128 stands for zero in the data rows.
Here is a table of points, one per row:
[123 113 157 120 126 128  86 121 126 130 105  96 138 141 149 133  87 145
 114 112 175 138 136  80 177  84 137 130 117 133 204  93 131 128 167 133
 162 141 171 171 149 157  79  99 154 136 144 118 131 102 129 145 154 124
 122 132 117 105 136 143 162 114 100 162]
[109 170 169 168 106 134 135 151 153 139 132 128 151  90 138 117 138 128
  90 104 161 143 126 112 127 122 139 123 120 163 127 117 121 134 139 174
 100  82 156 118 130 149 122  69  97 165 113 148 122 137 142 126 125 141
 109 103 166  66 133 186 160  90 142 108]
[131 142 154 110 130 142  77 145 135 126 117  96 129 103 149 112 127 115
 150 167 172  94 109 148 152  85 139 132 121 140 130 127 156 127 143 167
 106 102 137 125  85 168 115 133 136 102 111 153 103 103 108 156 170  99
 123  95 118 144 108 137 110 108 149 144]
[139 124 121 106  96 124 120  75 158 112 137  93 131 117 151  78 137  80
 105 172 154 137 102 120 122  88 136 132 135 113 164 162 110 120 140 147
 132  96 163 106 168 163 121 140 117 128 155 131 175 130 114 167 156 103
  99 111  98  86 110 152 125 106 130 170]
[182 116 218 120 124 181 108 105 143 187 117 119 123 120 143 117 142 130
 126  95 154 149  85 113 133 117 121 115 157 156 128 160 147  79 104 142
 155 108 123 107 147 141  79 120 144 134 135 120 119 123 129 124 172 130
 108 132 107 142 128 150 155  85 117  97]
[109 166 125 129 127 152  80 101 116 180 128 138  83 127 147  83 143 122
 115 136 164 117 138 133 148 102 123 149 120 149 148 132 178 115 139 106
 123 148 138 127 127  97 103 110  91 163 156 138 119 112 123 173 125 102
 102 100 111 127  94 170 147 126 131 141]
[148  85 139 107 100 126  95 170 120 106  92 106 138 140 163  92 155  97
 136 107 154 124 111 150 150 104 142 134 160 123 154 136 121 129 112 140
 147 108 129 138 132 139 100 149 115 145 136 128 103 156 127 208 128 120
 166 108 132 168 134 165 120 104 115 100]
[118 157 113  97 142 119 101  98 181 158 133  96 118 128  92  96 116 100
 109 109 164 152 135 149 129  91 163 128 142 116 175 149 159  75 131 136
 165 127 140 101  77 154 118 108 131 129 133 107 135 128 112 123 168 123
 121 111 157 162 150 171 133 100 110  95]
[117 115 154 100  95 131  81 109 138 147  98 105 111 139  92 141  67  99
  92 125 174 152 100 137 149  92 105 174 151 175 162 140 135 155 109 127
 162  84 143  92 126 166 126 111  81  95 124 159 131 120 150 137 145 115
  75 142 162 178  94 135 138 163 148 124]
[161 114 163 114 111 144 147 138 138 119 133 144  99 110 148 119 127  97
 159 174 151 107 141  85 140  90 134 146 125 172 146 106 156  89 176 129
 102 118 116  88 157 123 126  96 118 142  99 126 133 134 128 157 176 123
 126 109 145 157 132 185 159 132  98 125]
[ 80 175 172 153 180 123  89 146 129  88 122 103 130 126 125  81 125 119
 124 111 129  97 130 137 165 149  74 182 156 152 140 128  61 114 166 108
 101 103 136 114 137 129 150 119 135  93 118 142  96 118 132 147 168 165
  91 133 118 131 137 127 139  92 123 102]
[130 154 145 106 149 140  90 107 160 114 161 121 108 148 127 122 113 130
 132  61 148 133 115 113 164  61 124 121 131 143 148 146 160 164 143 154
  98 123 159 126 139 123 124  93 147 140 139 159 129 142 127 143 145 149
 172 123 139  98 124 144 132 128 159 135]
[149 118 109 134 117 141 137 117  92 115 118 154 115 127 132  91 103  98
 124 116 145 151  95 137 129 115 141 113 120 139 150 151 151  79 153 149
 119 104 165 130 104 153 148  93 110 113 112 145 109 124 174 150 139 122
 134 140 123 154 128 146 157 124 148 125]
[199 166 117  88 165 144 107 112 220 119 119 166 119  78 120 119 134 129
  92 182 125 147 114 126 203 132 112 158  96 117 110 117 143 161 140 130
 237 117 128 110 144 152  76 120 113 143 151 168 123  69 129 150 145 173
 155 155 102 188 116 126 152 104 141 138]
[107 115 103 157  70 143 104 149 140 159 145 107 163 169 132 139 140 106
 178 141 154 120 118 148 163 117 132 129 115 117 180 134 128  62 150 125
 143 140 118 123 163 128 116 139 115 161  97 161 124 139 135  73 101 142
 108 151 132 147 115 151 112  83 174 100]
[109 147 150 167  89 161  77 133 141 127 150 108 130  80 130  91  85 129
 106 132 179 138 133 136 148  95 155 141 116 142 137 109 127 115 119 138
 124  84 172 122 143 144 145 132 133 154 146 134 128 145 132 144 172 125
 155 150 123 205  99 184 136 114 124 131]
[ 98 148 130  87 113 145 113  94 124 168 109 139 133 114 120  96 146  88
 127 128 181 157 135 171 113  91 150 114 137 183 155 114 153 143 146 159
 140 109 153 126 154 131 142 144 154 126 133 124 124  91 145 169 153 134
 119 134 135 141 141 137 147  62 146 113]
[151 112 147  85 155 158 134  98 147  97 133  77 103 117 126 152 138 126
 117 104 165 129 178 136 101 146 141 188 108 155 139 114 130 134 128 135
 146  84 155 129 128 148 137 131 145 135 129 113 135 123 153 176  91 133
 123 138  84 173 132 146 118 136 149  94]
[147 150 149 134 111 116 101 122 150  73 135 100 109 123 107 100 140 121
 129 105 177 169  95 122 131  89 130 117 160 197 149 119 130 145 138 123
 113 150 122 121 125  83 148 119  78 153 113 136 119  99 106 138 142 111
 127 159 126 163 131 121 119  87 116 136]
[139 154 141 125 132 129 106 110 160 107 140 111 154 108 120 135 139 118
  94 101 177  97 102 152 127  96 197 113 144 182 154 127 149  87 163 134
 148  91 126 124 122 119  95 121 138 126 148 161 120 127 155 167 160 105
 137 135 115 156 105 123 162 113 143 120]
[121 156 155 106 142 123 122 113 147 124 115  86 141 106 123 140 139 103
 127  98 140 173 142 131 149 121 141 133 147 137  90  83 137 122 146 148
  88 103 136 125 122 147 151 143  87 107 166 111 132 130 168 135 107 107
 144 151 125 172  90 136 156 122 167  85]
[143 116 163 126 154 111 142  94 136 137 126 113 166  82 123  98 104  94
 127  94 167 129  89 140 149  98 166 163 147 114 166 139 138 122 126 145
 133 114 126 149 152  93  99 158 105 157 132 143 142  90 137 133 175 162
  85 119 132 112 128 162 112 125 141 157]
[139 131 106 126 144 167 100 136 132 105 132 102 126 130 132 162 180  99
 112  75 187 158 169 142 146  64 123 130 131 127 150 140 144  97 164 119
 116 103 107 107 121 183 141 136 124 139 147 123 149 119 137 145 164 155
 118 172 106 121 139 157 150 126 173 139]
[105 150 124 122 117 148  98 129 140 126 131 127 107 146 111 122 115 106
  89 123 154 122 111 116 116  75 132 155 150 133 102 126 139 109 138 172
 124 121 113 159 149 121  89 114 141 134 108 124 165  96 124 150 156  91
 135 145 109 132 129 190 132 130 147 101]
[113 144 136 153 147 151 140 132 154 157 130 105 120  71 129 100  71 118
 131 126 175 127 132 133 117 121 129 108 145 149 158 146 151 145 145 151
 133 116 126  95 132 120  97 139 116 107 152 151 117 121 166 155 162  99
 151 119 135 113 134 134 115 126 113 118]
[137 100 132 112 142 114  81 136 129 143 142 147 136 126  89 102 115 105
 134 114 171 115 126 159 131 124 133 111 121 152 125 122 147 129 115 139
  97  88 122 137 149 129 161  95 141 179 159 142 131 108 119 143 153  90
 120 126 107 133 143 129 151 124  76 118]
[166 106 121 147  70  83 138  56 142 173 128  71 122 136 156  74 127 137
 100 130 174  92 118 145 186  80 111  85 138 112 136 103 111 178 129 130
 146  90 109 168  84 128  93 138 101 151 136 130 128 129 146 173 162 142
 105 113 156 191 169 134 123  97 173  67]
[ 97 110 196 154 137 112 124  95 149 123 134  99 134 147 140  98 129 127
 108  75 163 155 113  98 152 136 138 110 107 135 132 138 140 110 112 135
 137 132 135  71 128 104 105 140 141 135 120 135 145  62 124 146 161  97
 167 127 146 156 128 147 172  99 138 136]
[119 153 134 144 116 125  95 106 149 132 146 127 101 106 142 111 119 120
 165 129 156 138 146 158 151 113 172 116 128 180 130 183 139  82  97 135
 131 106 108 134 146 166 151 116 122 158 139 124 135 126 137 153 157 136
 119 147 160 118 124 120 136 147 133 146]
[141 132 107 143 102 102 130  84 145 123 111  94 129  89 128 120 125 130
 134 101 157 125 105  86 146  64 125 181 101 164 120 129 147 133 112 121
 106 140 153 135  73 100  87 119 117 128 166 160 129 108 150 160 172 146
  84 206 155 114 134 146 137  81 135  90]
[126 129 129 115 134 134 136 133  96 137 133  93  98 140 141 105 165 140
 102  87 127 135 116 135 104  73 167 170 105 159 136 107 119 140 120 134
 136  88 127 120 150 145 136 122 108 139 152 130 127 112 129 118 197 135
 134 118 139 127  99 128 154 115 161 146]
[121 115 137 132 104 184 111 126 187  92 134 115 162 138 104  94 116  99
 132 108 142 108 160 119 146  68 125 155 128 156 124 195 108 138 139 156
 101  91 141  98 121 100 102 118 124 137 153 133 149  87 148 132 157 121
 116 145 137 143 159 113 131 125  99 146]
There is one direction along which these points spread out most. Take the direction at right angles to it along which they spread out most. Go by this last direction. Where along it does each point below lie, from 0 to 99? The average is 50, and the first point in the table lies past the average. One standard deviation of the points above along it is 16.
[182 116 218 120 124 181 108 105 143 187 117 119 123 120 143 117 142 130
 126  95 154 149  85 113 133 117 121 115 157 156 128 160 147  79 104 142
 155 108 123 107 147 141  79 120 144 134 135 120 119 123 129 124 172 130
 108 132 107 142 128 150 155  85 117  97] 54
[109 170 169 168 106 134 135 151 153 139 132 128 151  90 138 117 138 128
  90 104 161 143 126 112 127 122 139 123 120 163 127 117 121 134 139 174
 100  82 156 118 130 149 122  69  97 165 113 148 122 137 142 126 125 141
 109 103 166  66 133 186 160  90 142 108] 57
[118 157 113  97 142 119 101  98 181 158 133  96 118 128  92  96 116 100
 109 109 164 152 135 149 129  91 163 128 142 116 175 149 159  75 131 136
 165 127 140 101  77 154 118 108 131 129 133 107 135 128 112 123 168 123
 121 111 157 162 150 171 133 100 110  95] 57
[139 124 121 106  96 124 120  75 158 112 137  93 131 117 151  78 137  80
 105 172 154 137 102 120 122  88 136 132 135 113 164 162 110 120 140 147
 132  96 163 106 168 163 121 140 117 128 155 131 175 130 114 167 156 103
  99 111  98  86 110 152 125 106 130 170] 57
[131 142 154 110 130 142  77 145 135 126 117  96 129 103 149 112 127 115
 150 167 172  94 109 148 152  85 139 132 121 140 130 127 156 127 143 167
 106 102 137 125  85 168 115 133 136 102 111 153 103 103 108 156 170  99
 123  95 118 144 108 137 110 108 149 144] 51
[161 114 163 114 111 144 147 138 138 119 133 144  99 110 148 119 127  97
 159 174 151 107 141  85 140  90 134 146 125 172 146 106 156  89 176 129
 102 118 116  88 157 123 126  96 118 142  99 126 133 134 128 157 176 123
 126 109 145 157 132 185 159 132  98 125] 47
[109 166 125 129 127 152  80 101 116 180 128 138  83 127 147  83 143 122
 115 136 164 117 138 133 148 102 123 149 120 149 148 132 178 115 139 106
 123 148 138 127 127  97 103 110  91 163 156 138 119 112 123 173 125 102
 102 100 111 127  94 170 147 126 131 141] 56
[148  85 139 107 100 126  95 170 120 106  92 106 138 140 163  92 155  97
 136 107 154 124 111 150 150 104 142 134 160 123 154 136 121 129 112 140
 147 108 129 138 132 139 100 149 115 145 136 128 103 156 127 208 128 120
 166 108 132 168 134 165 120 104 115 100] 64
[143 116 163 126 154 111 142  94 136 137 126 113 166  82 123  98 104  94
 127  94 167 129  89 140 149  98 166 163 147 114 166 139 138 122 126 145
 133 114 126 149 152  93  99 158 105 157 132 143 142  90 137 133 175 162
  85 119 132 112 128 162 112 125 141 157] 65
[126 129 129 115 134 134 136 133  96 137 133  93  98 140 141 105 165 140
 102  87 127 135 116 135 104  73 167 170 105 159 136 107 119 140 120 134
 136  88 127 120 150 145 136 122 108 139 152 130 127 112 129 118 197 135
 134 118 139 127  99 128 154 115 161 146] 45
[ 98 148 130  87 113 145 113  94 124 168 109 139 133 114 120  96 146  88
 127 128 181 157 135 171 113  91 150 114 137 183 155 114 153 143 146 159
 140 109 153 126 154 131 142 144 154 126 133 124 124  91 145 169 153 134
 119 134 135 141 141 137 147  62 146 113] 52
[199 166 117  88 165 144 107 112 220 119 119 166 119  78 120 119 134 129
  92 182 125 147 114 126 203 132 112 158  96 117 110 117 143 161 140 130
 237 117 128 110 144 152  76 120 113 143 151 168 123  69 129 150 145 173
 155 155 102 188 116 126 152 104 141 138] 7
